Each row is where one point has got to under a steady rotation. How many steps took it there?
The counts run from 0 to 488.
[  3.2  -0.1  -4.6 -21.0 -15.3 -12.5  -4.2   2.7   9.3  16.3   5.6   4.1
 -15.7 -34.8  17.8  42.8  -6.4  -1.5  -8.4  14.6 -18.1  27.8  17.3  -2.7
   8.1 -16.1 -22.5  -5.1  30.7 -13.0 -26.7   5.2 -22.7  55.0  -5.4  -5.2
 -21.3   1.3 -12.2   7.6  11.1 -14.6 -10.2  -6.1 -15.9 -17.7  24.6 -12.9
  12.0  14.5 -35.9  -3.9 -13.9   7.1 -30.7] => 240
[-22.4 -19.6   0.7   8.6 -19.6 -12.7  20.4  -7.2  13.3  -3.9 -19.7  -7.4
 -18.9   1.1 -10.5  10.3 -48.9 -15.1  -7.0  11.1 -11.6  33.8 -20.2  10.0
  -9.7 -16.0  16.0   3.3  11.7 -19.6 -28.9  35.2 -18.8  29.4 -28.9  19.3
 -10.8  -3.9  -3.6   1.7  18.8   9.3   8.5 -34.1   4.6 -19.8  30.1 -10.0
   7.1  23.3 -31.3   0.8  -3.6   1.6   0.8] => 21
[-44.7 -29.7   8.6   0.8   3.2   5.1  40.2 -17.9  12.9 -22.9 -26.1  -7.5
 -27.7  30.0   1.1  -3.8  -3.3  -1.1 -30.6  27.8  11.9  -2.3 -25.0  20.6
 -14.4 -13.5  27.6 -43.3  -6.5   8.8   6.1   8.0  -4.2   1.3   1.7  -2.5
  -9.0   2.6  16.7   3.0 -10.7  17.8   1.4 -29.9  27.4  11.2  20.3 -21.7
  -0.3 -26.3  -5.6  -3.4  -7.5  22.9  -1.8] => 76
[  1.1 -29.5 -31.6 -24.0  26.5  41.5 -23.4  -9.4 -29.6 -35.0   5.5  -9.4
  -9.0  13.2   9.6  -6.8  16.9  12.8 -49.1  -7.7  15.8 -19.2  18.1  -7.8
  -3.4   5.2  33.5   0.0   1.5  29.9  -3.8   8.0   5.8  15.0  16.1 -27.0
  -7.5   0.9   6.0  20.4 -10.6 -17.4  11.3   0.3  -1.0  12.0   6.9 -15.5
 -15.0  -8.7  14.5   0.6   6.6  16.5  23.7] => 379
[-38.1 -46.8 -20.0   3.3   2.7 -12.7   0.2   5.2  -5.0 -11.6  -4.5  -8.8
 -18.6  16.0  11.2  -5.0 -20.7  -3.5 -41.4  -0.1  16.0  -1.9  -8.1 -10.6
 -15.0 -26.5  34.2  27.1  30.0  -9.6  -6.6  24.2  -9.3  24.1 -14.2 -12.3
  -1.0  -1.5  21.7  13.4  -6.9  16.5  17.2 -17.5   2.0   7.5  52.0  -3.6
  -0.1   4.0   0.5  -7.4 -12.7 -15.9   0.6] => 454
[ 24.0 -10.7   6.8 -10.1 -19.9  21.2  12.0   8.0 -24.8 -54.8  -2.1  -2.7
  -8.6   8.1   9.4  -5.4  -3.0  30.7  -1.4  40.8   4.7  -3.1   1.7  18.7
  15.0   2.2  12.0  -9.1 -14.6   1.4  -8.7  -1.2   0.1   6.1 -39.3  -8.2
   4.2  40.2  27.0  -5.5  30.7  -3.5  13.6 -12.8  -3.9   1.8 -27.2   6.9
  12.6 -23.1 -13.5  34.8  -0.6  35.1  -4.0] => 170
[-11.3 -22.4 -10.0   6.0  -5.2  23.6  16.1  -1.5 -12.3 -16.1   6.8   8.1
  -0.4   2.7 -10.6  13.6 -30.9   7.0 -23.6  16.8 -29.7  36.0  -6.0 -11.9
 -19.3 -13.9  30.6  17.6  16.9 -21.9 -13.2  20.1 -10.3  47.3 -26.3  22.2
  -3.4   0.6 -13.2  16.7  24.6 -18.0  -9.5 -26.7   2.2 -12.5  21.6 -17.9
 -17.3  26.1  -9.1 -10.5 -22.5  12.5  27.7] => 284
[-10.6 -41.8  -5.6  -2.8 -12.8   8.3  34.0  -5.0  -8.9 -45.3 -27.0 -25.4
  -5.8   2.0  13.9  -7.6 -23.2   7.8   7.7  44.0  -6.8  -5.1  -6.3   7.7
 -26.8  -2.5  15.0 -14.1  20.8 -15.8  -8.2  28.7 -18.9  31.2  12.4  12.9
   0.4  19.8  -9.8 -14.4   4.0  -6.4  17.1 -26.6 -16.2  19.2   4.9  18.3
 -20.7  11.4  13.4 -33.2  -9.4  14.6 -16.7] => 24
[ 17.4 -23.6   0.6 -33.1 -27.0  13.7  24.5   3.5   8.2  -1.6 -12.2 -12.5
  -5.3 -22.7  21.3 -11.8 -10.7  -7.9 -14.9  38.8  -1.4  -6.2  14.5 -13.2
  -3.8  -0.9  -4.6 -11.4  20.4 -17.1 -22.6  17.3 -31.2  63.2  16.5  -6.2
   3.3  20.6 -15.1  -2.6 -12.7 -29.8   9.2  19.0 -35.7 -18.6  10.2   1.4
   7.3  -3.3   1.1  -1.0  18.2  -5.1 -12.6] => 82
[-14.0 -23.2 -26.4 -22.1  33.3  23.6  -2.9 -14.7 -24.1 -18.8  -2.7  -2.3
 -19.8   3.4   3.2  22.9   9.5   4.6   1.1 -10.7   8.3 -20.9  21.3  18.3
   3.4   3.3  49.6 -18.2  -7.5  46.2   1.0   3.9   6.3  -5.9   9.3 -38.9
 -21.8  -1.6  -2.3   5.4   4.6  22.7   9.4  -9.8  -5.2  18.2  25.7   0.7
   4.8 -19.7  29.7   1.3 -20.1   6.2   4.4] => 482
[ -2.0 -38.8 -24.2  22.2  16.7  19.9  22.4 -20.4 -10.9 -37.9 -38.9   1.7
  -2.1  23.0  -0.6 -10.1 -11.5 -13.4   6.6  16.5  12.3 -29.9  -8.6  20.6
 -23.1   0.8  20.5 -45.8  -4.9  20.4   5.2  24.9  -7.0   3.4  27.9  -7.1
  20.2   7.5   0.2  13.2 -12.2  33.2   5.3 -16.0 -22.5  -7.7   8.6  12.1
 -24.1  10.8   3.8 -26.3   2.7 -10.2  -2.0] => 363
[ -0.1 -16.4  -9.4 -20.0 -31.2   8.9  15.7  -3.8 -23.0  17.5  15.0   3.4
   5.2 -33.2  10.6  16.0 -35.9  -3.7   2.4  24.8  -7.0  12.9  15.1 -15.5
 -10.2  -4.2   0.2  -3.4  35.4 -16.3 -20.0  24.7 -19.7  68.4  -1.5  -7.8
   1.7  -4.8 -17.7   6.4 -14.0  -9.1   0.5   4.6 -15.1 -31.4  14.5  -0.3
  -1.5   8.7  -8.1 -15.7  -3.1 -19.6 -15.6] => 242
[ 26.2  -9.5   8.2 -37.6 -10.3  20.1  23.7 -15.3  12.2 -15.0 -21.4  -8.8
 -12.0 -22.8  13.6  37.9  32.2   6.0   1.2  28.0  -6.9  -2.1  20.0  19.5
   0.3   4.8  -8.5 -40.8 -14.0   9.6 -22.1   1.6 -21.1  38.8  24.1  -8.2
 -16.7   9.2 -21.0  -2.9  20.4 -31.4   0.9   9.7 -35.1  -3.9   6.9  -1.7
   0.2  -9.5   8.5  -5.0  -9.5  35.1 -25.7] => 474
[-24.4 -24.5  -4.9 -26.0   6.2  24.7  34.2  -9.2  20.2  -4.4 -13.4 -30.3
 -29.8   2.1 -12.5 -13.7   0.9  -4.1 -32.2   8.0 -12.4  27.3  -5.9   3.3
   0.3 -11.1  37.7  -8.6  -0.7   1.6  -9.1  14.2 -19.4  41.6  25.2   2.3
 -27.3   5.8 -17.7   1.3   2.4 -34.9   3.5 -13.8   0.7   4.0  13.8 -28.8
  -2.1  -9.4  -1.9  -6.7  11.6  19.9  41.7] => 471
[ -4.0  -2.4  -1.8 -10.3 -28.6   3.5  30.4 -20.6 -35.6  -5.8   7.9   9.5
   2.6 -14.3  18.7  14.4 -26.6   6.4   5.6  34.4  20.3 -20.9   3.5  15.9
  -6.0  17.8   6.8 -19.4  -4.0  13.3 -24.7  14.3   8.2  19.0 -10.0 -23.5
  20.0   0.9  22.1  13.2  -0.8  42.9  -6.4  -0.9  -5.6 -27.8   3.7   3.4
  17.6 -18.9  22.2  11.1  -8.2  19.0 -53.5] => 347
[ 14.0 -25.1 -22.5  -2.1  12.0  31.4 -29.9  12.9 -17.0 -27.9  -6.2  -4.5
  -1.0  10.6  14.4 -33.4   5.2  13.3 -47.1 -17.7  16.1  -6.0  22.3 -22.8
  -4.9  -9.3  14.6  21.2   2.7   3.4 -16.3   6.0  -0.2  30.5  12.9 -11.6
  -3.1  19.5  28.4  27.8   8.0   0.5   9.4   3.1 -32.4   0.5   4.7  -4.7
  -2.3  14.9 -14.5   0.2  13.3   5.7  24.7] => 276
[ -6.6 -42.2   2.5  -2.4  33.8  15.2  -6.8 -24.4   3.2 -13.8 -27.7  34.0
 -18.8  10.5  17.3  30.9   9.7  -1.7 -14.7  -4.7  17.5 -22.5   8.2  10.4
 -18.5  -2.7  20.6 -19.2  -3.0  23.5  -8.4  -2.5  23.9  -1.6 -19.1 -43.6
   1.9  -8.3  21.6  34.7  20.0  14.4  11.8 -18.9   3.6  -3.2  44.7   3.2
  -0.9 -11.9  -4.3  -0.2 -15.4  -9.0  -1.1] => 322
[ -5.7 -23.9  -5.0 -17.7  -0.1  17.7  15.0 -11.1   4.2 -15.5 -14.1 -46.3
 -35.2  29.2  -5.7   0.5 -20.0   0.7 -28.8  -3.1  18.6   9.6 -14.6  -1.7
   0.6   3.9  32.4  19.8 -10.6 -11.6  -9.9  28.6 -23.0  22.7  -2.6  -1.1
 -30.1 -13.3 -16.9 -23.5   6.3 -28.4  16.3 -23.9  -4.3  24.8  27.7  -6.3
 -14.4 -14.5   9.3  20.5   9.7  21.4  21.8] => 209
[-27.8 -28.3  10.3 -38.4  -3.7  -8.2  27.0 -10.0  38.3   4.0 -14.2  -1.0
 -22.1 -13.0  23.1  25.7  34.7  -2.7 -33.7   6.4   2.8   7.7  15.2  21.3
 -18.0  -8.4  19.2 -22.6 -11.4  15.9  -7.8   8.4 -17.2  31.4  13.7 -34.7
 -13.7   3.6  15.3  15.6   8.5   1.0  -0.7   4.1 -18.4   3.0  39.8 -21.5
  22.5 -16.6  13.6 -11.5  -4.0  13.6 -17.4] => 135
[-13.3 -24.6  -2.9  -7.4 -11.4  24.9  -1.0 -27.7 -27.7   3.1  10.3   3.7
  18.3   4.7  25.9   5.5  -9.1   8.8 -23.8 -20.0  35.4 -12.8  16.4  -2.4
 -12.1  18.8  17.4  14.6  -9.1   9.7 -13.4  14.3  15.6  27.9 -16.0 -29.6
  12.5 -21.8  37.4  29.2  -6.9  38.7  -1.3   2.1 -16.6 -18.0  30.3  -3.7
   3.0 -12.2  32.7  10.3   7.2  15.3 -26.3] => 58
[ -9.1 -28.1  10.7  -3.8 -38.0  -1.0  39.4  -9.3  -9.5 -23.2 -10.4   2.6
   5.5   3.9  -5.0  -3.0 -13.5 -14.2 -25.1  43.9 -20.1   1.6  -7.3   4.2
 -38.9  -9.2  27.2  11.7  -3.5 -16.0 -18.5  29.1 -23.5  17.0 -25.5  18.0
  17.3  14.4   5.8  11.6  20.4 -16.2  13.4  -2.1 -16.8 -28.2  20.4  -6.2
  -2.8  14.2  15.6  -6.1   2.3  20.4  -1.3] => 125
[  1.8  -5.3 -16.7   5.5  -8.0  17.8  -8.7 -19.3   9.3  19.8  13.9 -16.5
   1.6   4.9  -5.2  23.8 -26.3 -10.8 -25.7 -36.8  20.9  10.6  17.7  -0.9
  -3.3 -12.2   7.0 -17.1  -9.1   7.9 -13.9  32.3 -11.0  33.6   0.4  -2.8
 -25.1 -35.4 -24.9  14.2  -8.8  18.3   1.4  11.2 -22.3 -29.4  25.8 -18.8
 -17.2   3.9 -30.3   1.4  21.3 -18.2  30.4] => 149
[  2.0 -39.1  -2.1 -13.5   7.8  -4.8  20.0  -7.6  -1.4 -11.9 -13.2  22.9
 -30.7 -14.2  -4.8  47.3   8.0  -6.7   4.9  42.3 -10.6 -23.4   3.3  29.6
  -2.1 -16.5  16.1 -50.3  18.5  14.8   3.4   2.7  -6.5   6.3 -16.8 -27.1
 -11.2  12.7 -22.8  -6.0  13.0 -11.9  13.6  -5.6   7.1  -4.5  25.2   7.6
  -9.0 -28.2 -29.9   6.9 -16.6 -26.7   3.8] => 35
[  9.2  -6.2  16.3 -11.6  16.7  10.3   2.4 -16.8  23.8 -11.8 -41.7 -14.5
 -38.5  20.8  17.3  15.1  -5.2  -2.6 -17.0 -14.4  29.2  -1.3  -1.2  10.3
  35.0   4.4   2.9 -26.0 -36.6  13.8 -24.5   3.5   2.1  13.9   3.9 -35.4
 -19.7   2.2  28.8   0.1  10.1  15.2  -3.0 -13.0  -2.0  -0.3  14.6  -7.0
  26.9 -19.4 -11.6  40.8   7.6  16.1  -2.8] => 264
[ 20.1 -13.0  -3.5   1.7 -10.8  11.9  -2.4  31.5   8.9 -13.2   1.1  -1.0
 -17.3   6.0  -1.7   1.5  -8.5  19.6 -39.5   2.1   6.3  25.5   6.7 -17.9
  26.0 -29.1   1.1   1.5  -4.2 -11.6   5.3   3.5 -30.8  42.7 -22.3  -7.1
 -16.7  28.6   1.1   2.0  14.5  -2.9  -0.1   5.8 -16.6  -4.3   3.9 -20.6
  12.9  -9.1 -49.9  35.8   8.4 -11.1  40.3] => 224
[-11.4 -30.8  -9.6  23.2 -16.4   4.7  25.7 -11.3  -3.8 -14.3  -4.1  12.8
  10.4  16.1   8.2  -7.8   4.3 -18.3 -55.4   7.1  19.6 -24.4  -4.3   6.9
 -27.0 -30.1  13.8 -13.9  -9.6   0.4   5.8  23.4 -28.5  18.6   6.1  -7.3
  29.5   4.8  13.1  34.9 -16.9  32.3 -13.5  18.6 -27.9 -28.1  20.5 -28.7
   1.4  -5.4   3.4   0.3  15.8  -4.9   2.8] => 176
[-12.9 -11.0   6.6 -20.5 -45.2   2.6  27.0 -29.6  13.3  -6.4   5.5 -30.0
  -1.7  -1.1  -5.7  34.6   3.1   0.1 -27.2   2.4  22.3  -5.2  18.6  38.6
 -15.1  -5.1   3.5 -35.8 -22.3  11.4  -2.3  36.3 -17.7  13.7 -25.0   2.3
 -27.1 -24.3 -14.2 -17.6  -2.2   4.8  24.8  12.8 -13.9 -18.5   6.1 -12.7
  -6.7 -25.6  -5.7  14.3  16.8  14.0  -5.6] => 253
[-12.3  -8.1 -32.9 -22.2 -22.7  -0.7  -9.6  -9.1   5.3  -1.0  17.3 -43.3
 -13.5  -4.6  -7.7   9.6  -7.3  -3.0 -41.0 -14.5  25.1  -7.0  21.8  12.8
   4.6 -23.2  13.2 -14.1   0.9  12.8  -9.7  35.3 -29.3  26.5  22.7   1.0
 -30.4 -14.3 -18.0 -12.4 -22.6   1.7  24.1  20.5 -21.4  -1.3   9.7 -20.0
  -3.6 -15.9 -23.3   0.5  19.6  -3.5  15.6] => 251
[ 23.8  10.7  -6.0  -3.6  -8.0   7.6 -18.7  -3.6   1.7   2.0  14.8   7.5
 -12.2  -1.1  -3.2  48.2   9.6   5.5 -41.7  -5.0  10.9   8.2  18.2   8.1
  31.1 -28.2 -14.1 -26.9 -10.7   9.8  -8.5  -2.1 -17.3  15.9 -15.5 -10.9
 -21.8  -9.7 -11.0  11.1   9.6  -7.3 -10.0  15.5  -5.3 -12.9  11.9 -30.8
   1.6 -17.6 -49.0  48.1  -4.2   8.4   8.2] => 383
[  3.9 -16.2  14.7 -27.7 -10.3  15.1  29.0 -27.3 -16.0  -9.3 -12.3  24.5
 -12.6 -17.8  21.8   8.6   0.0  -5.8  11.7  40.0   3.2 -26.2   5.9  25.6
 -11.7  12.0  12.8 -39.0  -9.0  20.1 -18.2   1.2  17.1  20.1  -6.7 -33.7
  16.0  12.5  15.0  22.8   7.9   7.9  -1.9  10.9   6.3 -37.5   0.2   2.2
  17.1 -11.9   7.8  -2.2  13.0  -8.4 -21.7] => 85
[-40.2 -23.3 -31.8 -15.0  10.9  -2.9 -14.7 -13.3  -8.5  17.1   4.5   8.3
 -19.9 -16.7   5.0   0.6 -19.6 -21.2 -14.1 -13.6  -2.8   9.4   9.3  -7.9
 -11.7  -5.9  35.6   5.9  19.9  14.4 -21.0  20.1   4.6  35.9   7.4 -20.6
  -8.2 -14.7   6.0  35.5   2.5  18.0   1.7  -4.5   6.7 -18.6  41.1 -18.4
  17.0  15.9 -11.7 -30.4 -10.2 -21.3   9.9] => 191
[-24.3 -24.2   5.4  -7.7  14.2  -0.3  40.3 -16.9  12.5 -28.3 -30.8 -12.0
 -40.9  18.2   7.0   7.3   0.6   5.2 -20.1  27.2   3.1   7.6 -25.0  32.0
   3.6 -14.2  24.2 -39.6  -3.5   7.1  -2.5   1.7  -8.4   3.4   4.4  -4.6
 -20.5  16.9  12.4   1.7   7.8  -4.5   2.4 -36.9  32.3  23.8  15.3 -19.5
   9.5 -25.5 -16.2   4.3 -18.5  31.4  -8.5] => 77
[ 14.0   3.3 -13.9 -21.1 -33.8  -1.6   0.8  11.0  -8.0  -4.0  19.1 -21.3
 -10.9 -13.9  20.3  14.1 -20.5   6.1 -22.2  10.5  -3.6  17.9   9.6 -24.6
  14.9  -7.0 -12.7  21.5  13.9 -25.8 -33.5  13.5 -43.0  62.8  11.4  10.9
  -5.1   8.2 -22.0 -10.5   6.4 -16.2  -7.3  -1.2 -33.9  -0.7  19.9 -14.2
  16.2   7.7   1.2  12.0  -6.3  32.3 -21.8] => 343
[  0.8 -15.8 -15.7  -3.3 -21.9  -1.8  -0.3 -11.6  -5.1 -20.6 -29.0  -2.7
  -2.5 -13.0  -8.5 -11.5 -36.6 -26.0  16.6   8.9 -14.8   3.1   4.0   5.3
 -16.5  -1.5  11.0   5.0   2.7 -10.4 -44.9  39.1 -20.7  26.4  -1.5  16.2
  14.1   7.1   3.4   6.1  28.3   8.5  28.8  -5.5 -32.8 -41.5  12.7  16.7
   5.4  41.0 -12.4 -16.2  20.1 -13.1   8.7] => 360
